Each row has a name. Each question is about the rows just above it.

[-13   2   3   4 -12  -2  40  -5  18   2   5  -4   8  34   4  14   7  -8
  -5  -8   0   8   2 -28  -4  16   1 -24   8  20  20   7   9  26   2   8
   5  23  21  12  -8   4  14  24   4   5   3   7   3   1  22  14  24   8
   5  13  -9  12   8  -3] : j148
[ -8   2   1   8 -12  -2  28   4  13  -7   5  -4   6  21   5  38  -3  -3
   4  -6   0  -8  12 -28 -18  17   2 -24   2  13   2   7   9  28   2  -3
  15   7  18  -1  -8   6  13  39 -13  -6  12   7   4   1  12   8  20   9
  13  13  -7  12  16  -3] : j895
[ -7  12   1   7 -12  -2  31   1  13  -5   4  -4   4  24   5  33  -2  -8
   2  -8   0  -4  10 -28 -18  17   1 -23   2  15   7   7   9  28   2   0
  12  11  17  -1  -7   3  12  33  -9  -6   9   7   1   2  13   6  21   8
   8  13  -9  13  14  -3] : j848
[  4  24   5  33  -4  -8  43  -7  18   5   6  -3   9  38   4  14  12  -8
  -5  -9   0  11   2 -24   1  17   1 -24  12  21  25   7   8  26   3  11
   4  29  21  17  -6   4  14  24   8   9   3   7   2   4  26  18  25   9
   5  14  -9  12   7  -2] : j318
[-13   1   8   3 -12   7  51  -7  22  11   4  -4  12  48   5  14  30  -8
  -5  -8   1  22   2 -13  15  17   1 -24  23  26  38   7   9  23   3  20
   5  40  24  34  -7   3  16  24  21  22   3   7   2   4  39  27  29   8
   5  13  -9  16   2  -3] : j673
What are the next 2 entries after [21  5]? : [38 -3]
The next 2 entries after [ 4 24  5 33 -2 -8]: : [ 2 -8]
The next 2 entries after [-8 12]: : [-28 -18]
Whose row is [  4  24   5  33  -4  -8  43  -7  18   5   6  -3   9  38   4  14  12  -8
  -5  -9   0  11   2 -24   1  17   1 -24  12  21  25   7   8  26   3  11
   4  29  21  17  -6   4  14  24   8   9   3   7   2   4  26  18  25   9
   5  14  -9  12   7  -2]? : j318
Give the next 2 entries after [ 3  7  3  1 22 14 24  8  5]. : [13 -9]
The next 2 entries after [-8 43 -7 18  5  6]: : [-3  9]
What are the next 2 entries after [ 17   1 -23]? : [ 2 15]

